z_492: [133 124 193 163 139 101 151]
z_858: [116 139 132  64  93 130  96]
z_578: [140 141 143  66 122 140  95]
z_445: [120 114  78 191 111  62 163]
z_55: [109 110  84 139  84  71 141]
z_595: [185 114 121 184 153 107 141]
z_544: [127 112 123 193 143  95 160]
z_786: [120 129 146 156 146 110 145]
miss z_55: [110  84 141  84 139  71]	[109]
where: [185]	z_595, 1
which: [112 123 193]	z_544
where: [184]	z_595, 4
miss z_578: [ 66 140  95 122 143 140]	[141]

z_530: [141 116 134 117 131 130 148 118 122 153 126 156 117 128 110 111 125 124
 127 130 120 113 115 125 114 136 134 122 145 118 136 111 128 127 133]
z_430: [136 134 133 111 118 133 135 119 128 145 110 158 113 135 114 121 125 130
 116 141 117 131 121 120 104 142 145 129 129 115 127 122 125 134 130]
z_274: [123 133 124 141 136 124 127 135 126 121 148 107 139 122 131 133 131 123
 141 112 136 114 129 130 144 117 111 127 134 135 138 128 133 125 126]
z_102: [134 114 134 100 106 135 123 118 135 143  91 165 108 146 117 128 121 137
 101 156 113 150 125 113  91 150 160 131 117 109 116 129 121 140 127]
z_610: [141 144 134 128 139 133 130 118 124  91  91 139 108 127 155  89 119 140
 118 165 120 178 140 163 140 129 152 126 105 151  74 139 116 106 142]
z_898: [145 156 134 144 160 130 139 119 118  76 105 127 112 113 166  72 121 135
 132 157 125 173 142 185 166 117 139 121 110 170  68 138 118  88 147]
z_341: [150 109 138 108 131 135 165 111 121 164 115 177 105 129 102  97 123 125
 120 139 111 114 109 123 103 146 144 121 147 113 133 104 127 126 137]
z_585: [134 114 134 100 106 114 123 118 135 143  91 165 108 146 117 128 121 137
 101 156 113 150 125 130  91 150 160 131 117 109 116 129 121 140 127]
miss z_341: [102 131 137 139  97 113 150 121 121 111 108 127 146 115 123 125 104 177
 135 123 105 120 129 133 165 144 138 109 103 111 109 114 126 147]	[164]
miss z_585: [165  91 123 108 131 137 101 117 106 146  91 117 125 156 160 127 135 130
 134 150 109 100 118 143 140 128 114 134 116 114 150 121 113 121]	[129]
which: [134 114 134 100 106 135 123 118 135 143  91 165 108 146 117 128 121 137
 101 156 113 150 125 113  91 150 160 131 117 109 116 129 121 140 127]	z_102
size: [141 116 134 117 131 130 148 118 122 153]	10
size: [141 116 134 117 131 130 148 118 122 153 126 156 117 128 110 111 125 124
 127 130 120 113]	22
size: [123 133 124 141 136 124 127 135 126 121 148 107 139 122 131 133 131 123
 141 112 136 114 129 130 144 117 111 127 134 135 138 128 133 125 126]	35
where: [107]	z_274, 12

z_943: [197 151 113 110 104 127  82 113 151 159 129 116  84]
z_202: [197 151 109 116 118 136  91 119 141 159 128 117  81]
z_362: [197 152 110 112 111 133  86 116 147 160 128 117  81]
z_721: [197 151 113 110 104 127  82 113 151 162 128 118  99]
z_248: [197 151 122 109  94 117  81 103 147 161 129 117  96]
z_401: [197 152 112 110 107 130  84 115 150 160 128 117  83]
size: [197 151 113 110 104 127  82 113 151 162 128]	11
miss z_943: [159  84 116 151 151 197 127 113  82 113 110 129]	[104]
miss z_202: [119 118 109 116 136 128 151 197 159 141 117  91]	[81]
size: [197 151 109 116 118 136  91 119 141 159 128]	11

z_220: [132 133 155 124 157 109 122]
z_325: [166 169  71 174 178 109 170]
z_658: [111 158 117 127 154 119 115]
z_927: [149 133 144 140 136 120 132]
z_860: [149  98 149 139 106 118 125]
which: [158 117]	z_658
size: [132 133 155 124 157 109]	6
where: [158]	z_658, 2
size: [149 133 144 140 136]	5
miss z_325: [178 109 170 166  71 174]	[169]

z_208: [145 127 106 142 106 100 111 130 165 105 137 126]
z_3: [106 139 117 136 192 171 101  89 151  79 157 126]
z_711: [110 127 156 117 148 146 141 137  98 152 122 121]
z_513: [119 106 139 117 136 192 171 101  89 152  79 157]
z_604: [150  84  81 117 112 154 181  87 148  98  50 153]
z_814: [132 181 139 156 100 100 101 144 123 144 180 117]
z_957: [145 106  89 122 106 123 151 101 157  98  93 139]
where: [81]	z_604, 3
size: [119 106 139 117 136]	5
which: [106 139 117 136 192 171 101  89 152  79 157]	z_513
size: [106 139 117 136 192 171 101  89 151  79 157 126]	12

z_673: [129 130 130 130 159 131 138 135 125 126 133 130 138 158  68 121 130]
z_141: [131 133 130 137 151 127 121 136 126 130 145 126 131  96  99 124 131]
z_483: [133 132 119 134 112 126 112 126 127 127 143 125 111 106 163 126 134]
z_468: [131 129 122 129 135 128  94 124 130 130 137 128  96 131 180 128 131]
z_844: [127 120 131 114 135 123 138 118 131 132 101 125 140 134 115 130 125]
size: [131 129 122 129 135 128  94 124 130 130 137 128]	12
miss z_141: [136 151 121 145 133 131 126 131 131 124 130 130 126 137  96  99]	[127]
which: [ 96 131]	z_468
size: [131 129 122 129 135 128]	6

z_917: [107 140 163 127 105 178 125 148 125 130  94 122 175 144 110  94 184 172
 137]
z_147: [110 137 166 128 140 185 126 151  94 136  92 130 185 145 109  95 180 172
 144]
z_514: [117 135 176 126 133 205 129 171 133 148  91 148 205 150 123 186  73  86
 152]
z_91: [117 135 176 126 133 205 129 171 133 148  91 148 205 150 123 109 188 174
 151]
z_956: [144 149 122 146 118 120 125 113 133 140 126 158 125 119 117 135  71 108
 153]
z_42: [109 152 142 113 141 149 129 149 123 119 122 100 145 140 135 114 194 156
 110]
z_347: [133 120 136 134 124 142 128 132 132 138 120 146 143 130 124 129 116 128
 144]
z_694: [125 148 125 130  96 122 175 144 110  94 184 172 164 133 132 138 116 129
 155]
z_944: [107 140 163 127  97 178 125 148 125 130  94 122 175 144 110  94 184 172
 137]
z_857: [113 138 171 124 144 141 102 157 130 141  94 135 192 147 120 104 188 172
 144]
z_122: [163 116 116 118 102 130 141 157 144 153 159 172 133 125 180 194 104  92
 132]
where: [96]	z_694, 5
which: [107 140 163 127 105 178 125 148 125 130  94 122 175 144 110  94 184 172
 137]	z_917
where: [100]	z_42, 12
which: [102 130 141 157 144]	z_122
size: [163 116 116 118]	4
miss z_147: [128 110 109 130  92 166 180 140 151 172 137 185 126 185 136 144 145  94]	[95]

z_96: [141 134 123 124 147 122 122 165 135 110 119 123 108  93 142 134 124 137
  94  93 147 109 131 145 101 141 120 141 102 162 142 110 126 147 112 141
 121 129  99 142 165 151 128 141 149 147 143 159 129 143]
z_376: [147 138 125 161 158 126 128 182 138  97 109 113 111  74 148 138 136 139
  90  88 161 108 133 139  99 147 127 143  98 175 151  98 123 156 103 152
 106 129  96 135 181 160 134 147 146 156 149 175  69 149]
z_686: [108 120 124 132 103 137 122  93 125 138 136 129 148 148 107 121 139 118
 148 149 122 141 124 118 146 108 121 113 143 110 108 139 124 106 136 125
 130 130 154 117  92 105 134 112 115 108 113  94 150 111]
size: [108 120 124 132 103 137]	6
where: [162]	z_96, 30
which: [134 147 146 156 149 175]	z_376
where: [107]	z_686, 15

z_470: [127 126 125 127 129 129 130 128 128 128]
z_984: [126 131  89 125 124 128 126 131 136 124]
z_457: [109 125 115 203 196  62  94 155  92  75]
z_195: [183 146  73 165  92  90  53 174 120 177]
z_153: [128 128 127 130 130 128 128 126 128 129]
size: [128 128 127 130 130 128 128 126 128]	9
miss z_470: [125 129 128 127 128 128 129 127 130]	[126]
where: [90]	z_195, 6

z_331: [131 125 125  97 130 128 130 126 127 131 126 126 135 123 130]
z_519: [125 109  69 129 130 130 127 129 131 132 131 127 140 112 127]
z_238: [126 132 140 164 127 127 126 129 130 122 131 129 122 136 126]
z_965: [127 129 117 123 127 128 128 130 127 138 132 128 171 116 127]
z_845: [127 125 141 139 128 126 129 126 125 119 127 128  95 145 125]
z_133: [128 125 109  69 129 128 130 127 128 130 128 124 135 112 130]
z_461: [131 125 125  97 130 128 130 126 127 130 126 126 135 123 130]
z_558: [129 125 134 119 128 126 127 126 128 125 127 126 114 136 128]
z_350: [127 131 126 126 133 128 130 128 126 123 126 128 107 139 127]
which: [125 109  69 129 128 130 127]	z_133
miss z_331: [126 131 128  97 135 130 131 123 125 126 126 130 125 130]	[127]
size: [127 129 117]	3
miss z_133: [128 129 112 130 128 135 125 130 130 128  69 109 124 128]	[127]
which: [125 109  69 129 130 130 127 129 131 132 131 127 140 112 127]	z_519
which: [127 131 126 126 135]	z_331
size: [127 129 117 123 127 128]	6

z_816: [129 124 139 160]
z_19: [144 128 137 158]
z_435: [ 87 120 135 146]
z_37: [147 129 130 138]
z_178: [103 120 137 158]
z_48: [135 126 137 157]
z_255: [128 144 132 144]
z_511: [ 98 119 137 156]
z_743: [139 122 125 123]
z_989: [141 130 125 124]
z_428: [144 133 134 147]
z_615: [109 121 139 160]
which: [144 128]	z_19
miss z_511: [119  98 137]	[156]
where: [121]	z_615, 2
miss z_255: [132 144 144]	[128]
which: [103 120 137 158]	z_178

z_648: [127 128 128 187 189 189 189]
z_113: [128 128 128 127 189 190 189]
z_656: [128 129 189 187 188 128 189]
z_880: [128 128 128 127 153 190 189]
size: [128 128 128 127 153 190 189]	7
which: [128 128 128 127 153 190 189]	z_880
miss z_113: [189 190 189 128 128 128]	[127]
miss z_656: [187 128 189 188 128 189]	[129]

